Here are some numbered points:
[-0.8  0.9 -0.8  1.5  0.2  1.2  0.2 -0.9  0.7  0.8 -0.4  0.4  1.3  0.7
  0.3 -0.7 -0.6  1.  -1.1 -0.8  0.5  0.2 -0.4 -1.5] 0
[ 0.6 -1.1  0.5 -1.4  0.1 -1.6  0.4  1.5 -0.4  0.2 -0.2 -0.2 -1.7 -0.7
  0.2  0.6 -0.1 -0.3  0.8 -0.5 -0.6 -0.4 -0.1  1. ] 1
[-1.   1.1 -0.5  1.5 -0.1  1.4  0.2 -1.1  1.2  0.1  0.   0.5  1.7  0.5
  0.8 -0.6  0.1  0.5 -0.7 -0.2  0.5  0.7 -0.2 -1.5] 2
[ 0.1  0.6 -0.4  0.9  0.6  0.6 -1.4 -1.1 -0.1  0.1  0.4 -0.2  1.1  0.3
 -2.1 -1.1 -0.6  0.9 -0.5  1.5  0.   0.2  0.5 -1.6] 3
[-0.2  2.1 -0.8  1.3  0.2  1.1  0.2 -1.2 -0.8  0.4  0.3 -0.5  1.2  0.9
 -2.2 -0.8  0.   0.  -0.9 -0.1 -0.4  1.1  0.6 -1.7] 4
[-1.1  0.4 -0.6  1.2 -0.1  1.3 -0.1 -1.   1.3  0.3 -0.4  0.6  1.4  0.6
  1.2 -0.4 -0.2  1.  -0.8 -0.5  0.8  0.1 -0.6 -0.9] 5
[-1.4  1.  -0.6  0.8 -0.5  1.3  0.2 -1.2 -0.1  1.  -1.1 -0.2  0.7  1.4
 -0.1  0.1 -0.4  0.5 -1.9 -1.9  0.7  1.  -0.4  0.1] 6
[ 0.4 -1.8  1.  -0.8  1.  -1.8 -0.7  1.3  1.1 -0.3  0.6  0.5 -1.  -1.4
  0.3  0.   0.2  0.2  1.7  1.5 -0.8 -0.3  0.1 -0.3] 7
[ 1.   1.5  0.1 -0.8 -1.4 -0.3  2.5  0.9 -2.3 -0.7  0.4 -1.  -1.2  0.1
 -0.2  1.3  1.5 -2.6  0.5 -1.2 -0.7  0.1  0.5  1.6] 8
[ 1.7 -1.3  0.4 -1.3 -0.2 -1.1  0.4  1.3 -0.8 -0.8  0.5 -0.3 -1.5 -1.
  0.6  0.4  0.  -0.7  1.4  0.8 -0.2 -1.7  0.1  1.2] 9
[-0.6 -0.5 -0.5  0.9  0.7  0.7 -1.  -0.5  1.4  0.5 -0.4  0.8  1.1  0.1
  0.6 -0.9 -1.   1.7 -0.6  0.3  0.6 -0.5 -0.5 -1.1] 10
[-0.5  0.7 -0.8  1.  -0.7  1.6  0.5 -0.9  0.4  0.1 -0.6  0.2  1.2  0.8
  1.5  0.  -0.2  0.3 -1.1 -0.9  1.2 -0.4 -0.6 -0.1] 11
[ 1.4 -0.5  0.5 -0.7  0.4 -1.1  0.1  1.  -0.5 -0.8  1.  -0.2 -0.8 -1.
 -0.5  0.   0.4 -0.6  1.6  1.6 -0.8 -0.8  0.6  0. ] 12
[ 1.3 -1.6  0.6 -1.3  0.4 -1.4 -0.1  1.4 -0.2 -0.5  0.5 -0.1 -1.3 -1.1
  0.4  0.2 -0.1 -0.3  1.5  0.9 -0.4 -1.3  0.1  0.8] 13
[ 0.2  0.7  0.4 -0.7 -0.7 -0.5  1.5  0.7 -1.1 -0.2  0.1 -0.5 -0.8  0.
  0.   1.   1.1 -1.6  0.4 -1.  -0.7  0.6  0.2  1. ] 14
[-1.3 -0.6 -0.2  1.4  1.5  0.5 -1.8 -0.8  2.6  0.6  0.   1.   1.5 -0.2
  0.1 -1.4 -0.9  2.4 -0.3  1.1  0.2  0.3 -0.5 -2.5] 15
[-0.1  1.7 -1.2  1.5 -0.3  1.7  1.  -0.8 -0.2  0.3 -0.1 -0.1  1.4  0.9
  0.3 -0.6 -0.2  0.2 -1.1 -0.9  0.5 -0.2 -0.1 -1.3] 16
[-1.9  1.  -0.4  0.9  0.1  0.9 -0.6 -1.3  0.6  1.2 -0.9  0.3  1.   1.2
 -0.6 -0.3 -0.3  0.9 -1.7 -1.3  0.3  1.9 -0.3 -0.8] 17
[-0.3 -0.5 -0.4  0.4  0.7  0.3 -1.5 -0.7  0.5  0.5 -0.3  0.1  0.6  0.2
 -0.7 -0.8 -1.1  1.5 -0.7  0.6  0.5 -0.2 -0.2 -0.8] 18
[ 0.1  0.5  0.6  0.1 -0.2 -0.4  1.6  0.9  0.5 -0.9  1.   0.4  0.  -0.7
  1.1  0.4  1.6 -1.4  1.4  0.3 -0.8  0.3  0.2 -0.4] 19
[ 0.   1.7 -0.2  0.8  0.4  1.  -1.4 -1.8 -0.8 -0.3  0.9 -0.5  1.2  0.6
 -3.5 -0.8  0.2 -0.1 -0.5  1.8 -0.3  1.5  1.3 -1.3] 20
[ 1.9 -1.1  0.4 -1.2 -0.2 -0.9  0.3  1.3 -0.9 -0.9  0.6 -0.2 -1.3 -1.
  0.4  0.4  0.1 -0.9  1.5  1.  -0.1 -1.8  0.3  1.2] 21
[-0.7 -1.2  0.7 -0.6 -0.3 -0.8  0.9  1.2  1.4 -0.2 -0.3  0.8 -0.6 -0.7
  2.9  0.8  0.6 -0.3  0.8 -1.   0.1 -0.3 -0.9  0.8] 22
[ 0.3 -0.7  0.2 -0.8 -0.2 -1.   1.5  1.7 -0.2  0.4 -0.3 -0.2 -1.4 -0.5
  1.5  0.8  0.1 -0.6  0.6 -1.7 -0.4 -0.6 -0.5  0.9] 23
[-1.5  0.8 -0.6  1.8  1.   0.7 -0.4 -0.7  2.   1.1 -0.3  0.8  1.6  0.3
  0.2 -1.1 -0.7  1.7 -0.8 -0.5 -0.1  1.1 -0.5 -2.5] 24
[ 0.2  1.7 -0.3  0.7  0.   1.1 -1.  -1.9 -1.2 -0.4  0.7 -0.6  1.1  0.9
 -3.3 -0.7  0.1 -0.3 -0.7  1.6 -0.1  1.2  1.2 -0.8] 25
[ 1.7  0.5  0.  -0.9 -0.6 -0.7  1.4  1.  -2.2 -0.5  0.5 -0.9 -1.3 -0.3
 -0.6  0.6  0.6 -1.7  0.8 -0.3 -0.6 -0.7  0.5  1.1] 26
[ 1.1 -1.1  0.8 -1.  -0.3 -0.8 -0.2  0.8 -0.2 -1.4  0.9  0.1 -0.7 -1.
  0.8  0.4  0.7 -1.1  1.7  1.7  0.  -1.1  0.4  1. ] 27
[ 1.3 -1.4  0.6 -1.3  0.3 -1.4 -0.1  1.3 -0.4 -0.6  0.5 -0.1 -1.3 -1.1
  0.2  0.3  0.  -0.5  1.4  0.9 -0.5 -1.2  0.2  0.8] 28
[-1.9  0.8 -0.4  1.1  0.3  0.9 -0.5 -1.2  1.   1.1 -0.9  0.3  1.1  1.
 -0.6 -0.3 -0.4  1.2 -1.7 -1.2  0.2  1.8 -0.4 -0.9] 29
[-0.1 -0.4 -0.5  0.5  0.7  0.5 -1.7 -0.9  0.4  0.6 -0.4  0.1  0.6  0.2
 -1.  -1.  -1.2  1.6 -0.8  0.8  0.5 -0.3  0.  -0.7] 30
[ 1.  -0.9  0.8 -1.8 -0.6 -1.1 -0.1  0.8 -1.6 -0.7  0.2 -0.8 -1.6 -0.3
 -0.8  1.   0.5 -1.5  0.7  0.6 -0.3 -0.3  0.5  2.2] 31
[ 0.1  0.4 -0.6  0.9  0.5  0.8 -1.2 -1.1  0.1  0.1  0.1 -0.1  1.   0.4
 -1.4 -0.9 -0.7  1.1 -0.8  1.   0.4  0.   0.3 -1.1] 32
[ 1.  -1.1  0.8 -1.9 -0.7 -1.1 -0.3  0.7 -1.6 -0.8  0.  -0.7 -1.7 -0.4
 -0.6  1.1  0.4 -1.2  0.7  0.4 -0.1 -0.7  0.4  2.6] 33
Which five points above are nearest to each new point by angle? Their numbers follow each, smallest number first.
[ 1.5 -0.1  0.3 -1.2 -0.3 -1.2  1.   1.3 -1.7 -0.4  0.4 -0.7 -1.6 -0.6
 -0.8  0.6  0.5 -1.3  1.  -0.2 -0.8 -0.5  0.5  0.9] 9 21 26 31 33
[-1.7 -0.1 -0.5  1.3  0.   1.3 -0.3 -1.   1.8  0.6 -0.9  0.7  1.5  0.7
  1.8 -0.5 -0.7  1.5 -1.3 -1.   1.1  0.1 -1.1 -0.7] 0 2 5 10 11
[-0.9  1.  -0.8  1.6  0.3  1.2  0.4 -0.8  1.   0.8 -0.3  0.5  1.4  0.6
  0.5 -0.8 -0.5  1.1 -1.1 -0.9  0.4  0.3 -0.5 -1.8] 0 2 5 16 24
[ 1.1  0.8  0.7 -0.5  0.6 -1.5  0.8  1.  -1.  -0.5  1.5 -0.5 -0.8 -0.9
 -2.   0.   1.1 -1.5  1.6  1.2 -1.9  1.   1.2 -0.9] 12 14 19 26 31
[-0.8  0.8 -0.9  1.3 -0.6  1.9  0.4 -1.1  0.7  0.2 -0.6  0.4  1.5  0.9
  1.6 -0.2 -0.3  0.6 -1.3 -1.   1.3 -0.3 -0.7 -0.3] 0 2 5 11 16
[-1.2  0.4 -0.5  1.2  0.   1.3 -0.2 -0.9  1.5  0.3 -0.4  0.7  1.5  0.5
  1.2 -0.4 -0.2  1.1 -0.8 -0.4  0.8  0.2 -0.6 -0.9] 0 2 5 11 24
[-0.1  0.7  0.7 -0.7 -0.4 -1.1  1.3  0.9 -0.6 -0.1  0.4 -0.3 -0.9 -0.3
 -0.5  0.9  1.4 -1.6  0.7 -0.8 -1.2  1.2  0.4  0.4] 8 14 19 26 31
[-1.4  0.9 -0.6  0.7 -0.6  1.3  0.2 -1.2 -0.1  1.  -1.2 -0.2  0.7  1.4
 -0.1  0.2 -0.5  0.5 -1.9 -1.9  0.7  1.  -0.5  0.2] 0 6 11 17 29
[ 1.2 -0.9  0.8 -0.8  0.6 -1.5 -0.1  1.2 -0.1 -0.7  1.2  0.1 -0.9 -1.3
 -0.4 -0.1  0.4 -0.6  1.9  1.8 -1.  -0.7  0.5 -0.1] 7 12 13 27 28
[-0.1 -0.8  0.4 -0.6 -0.6 -0.3  1.   1.   0.7 -0.4 -0.2  0.5 -0.6 -0.5
  2.5  0.8  0.5 -0.5  0.7 -0.9  0.3 -0.8 -0.7  1.1] 1 9 19 22 23
[-1.  -1.8  0.8 -0.6  0.1 -1.1  0.3  1.4  2.   0.2 -0.4  1.1 -0.7 -0.9
  2.9  0.6  0.3  0.3  0.8 -0.9  0.  -0.1 -1.1  0.6] 1 7 13 22 23
[ 0.1  0.5  0.5  0.2 -0.2 -0.3  1.3  0.7  0.4 -0.9  1.   0.4  0.2 -0.6
  1.   0.3  1.4 -1.3  1.3  0.5 -0.6  0.3  0.3 -0.5] 8 12 14 19 27
[-1.2  0.8 -0.5  0.6 -0.5  1.   0.1 -1.1 -0.2  0.8 -1.  -0.2  0.6  1.2
 -0.2  0.2 -0.3  0.4 -1.6 -1.6  0.5  1.  -0.3  0.2] 0 6 11 17 29
[ 0.  -0.1 -0.9  1.2  0.4  1.2 -0.6 -0.8  0.9  0.3 -0.2  0.4  1.3  0.3
  0.7 -1.  -1.   1.4 -0.6  0.3  0.8 -1.1 -0.4 -1.1] 0 5 10 15 18
[ 1.5 -0.6  0.6 -0.9  0.3 -1.3  0.2  1.2 -0.5 -0.9  1.1 -0.2 -1.  -1.1
 -0.4  0.1  0.5 -0.8  1.9  1.6 -0.9 -0.8  0.7  0.1] 12 13 21 27 28
[-0.2 -0.6 -0.8  0.9  0.4  1.1 -0.9 -0.7  1.1  0.5 -0.6  0.4  1.   0.3
  1.1 -0.9 -1.3  1.7 -0.9  0.1  1.2 -1.2 -0.7 -0.8] 5 10 15 18 30
[-0.2 -0.6 -0.8  0.9  0.4  1.1 -0.9 -0.7  1.1  0.4 -0.5  0.5  1.1  0.3
  1.  -0.9 -1.3  1.7 -0.8  0.1  1.1 -1.1 -0.7 -0.9] 5 10 15 18 30
[ 0.7 -1.1  0.5 -1.5  0.2 -1.7  0.3  1.5 -0.6  0.3 -0.2 -0.3 -1.7 -0.7
 -0.1  0.6 -0.1 -0.3  0.8 -0.5 -0.7 -0.4 -0.1  1. ] 1 9 13 28 33
[-0.3  1.8 -0.8  1.2  0.3  0.9  0.  -1.1 -0.6  0.5  0.1 -0.4  1.1  0.8
 -1.8 -0.8 -0.2  0.2 -1.  -0.2 -0.3  1.   0.6 -1.6] 3 4 20 25 32
[-1.6  0.3 -0.6  1.4  0.1  1.4 -0.6 -1.1  2.   0.6 -0.6  0.9  1.7  0.6
  1.5 -0.5 -0.4  1.4 -1.1 -0.7  0.9  0.4 -0.9 -1.1] 0 2 5 10 24
[ 0.2  0.3 -0.7  0.6  0.1  1.  -1.  -1.2 -0.5  0.1 -0.2 -0.3  0.7  0.5
 -1.  -0.7 -1.   0.9 -0.9  0.6  0.7 -0.5  0.2 -0.5] 3 18 25 30 32
[-1.3  0.5 -0.7  1.4 -0.2  1.7 -0.2 -1.1  1.4  0.4 -0.6  0.7  1.6  0.7
  1.5 -0.4 -0.2  0.9 -1.2 -0.8  1.1  0.1 -0.7 -0.8] 0 2 5 11 24
[-1.3  0.6 -0.4  1.5  0.9  0.5 -0.4 -0.6  1.7  1.  -0.2  0.7  1.3  0.2
  0.1 -0.9 -0.6  1.4 -0.7 -0.3 -0.2  1.  -0.4 -2.2] 0 2 15 24 29
[-0.8  0.2 -0.8  0.9 -0.6  1.5  0.2 -0.7  0.7  0.3 -0.9  0.3  1.   0.8
  2.2 -0.1 -0.6  0.8 -1.2 -1.3  1.4 -0.8 -0.9  0.3] 0 5 6 11 16
[ 0.9  0.7  0.6 -0.4  0.6 -1.3  0.6  0.9 -0.8 -0.4  1.3 -0.3 -0.6 -0.8
 -1.8 -0.1  0.9 -1.2  1.3  1.1 -1.6  0.8  1.  -0.9] 7 12 19 26 28
[-0.9  0.4 -0.9  1.1 -0.7  1.9  0.3 -1.   0.7  0.3 -1.   0.3  1.3  1.
  2.2 -0.2 -0.6  0.8 -1.4 -1.4  1.6 -0.8 -1.   0.2] 0 5 6 11 16
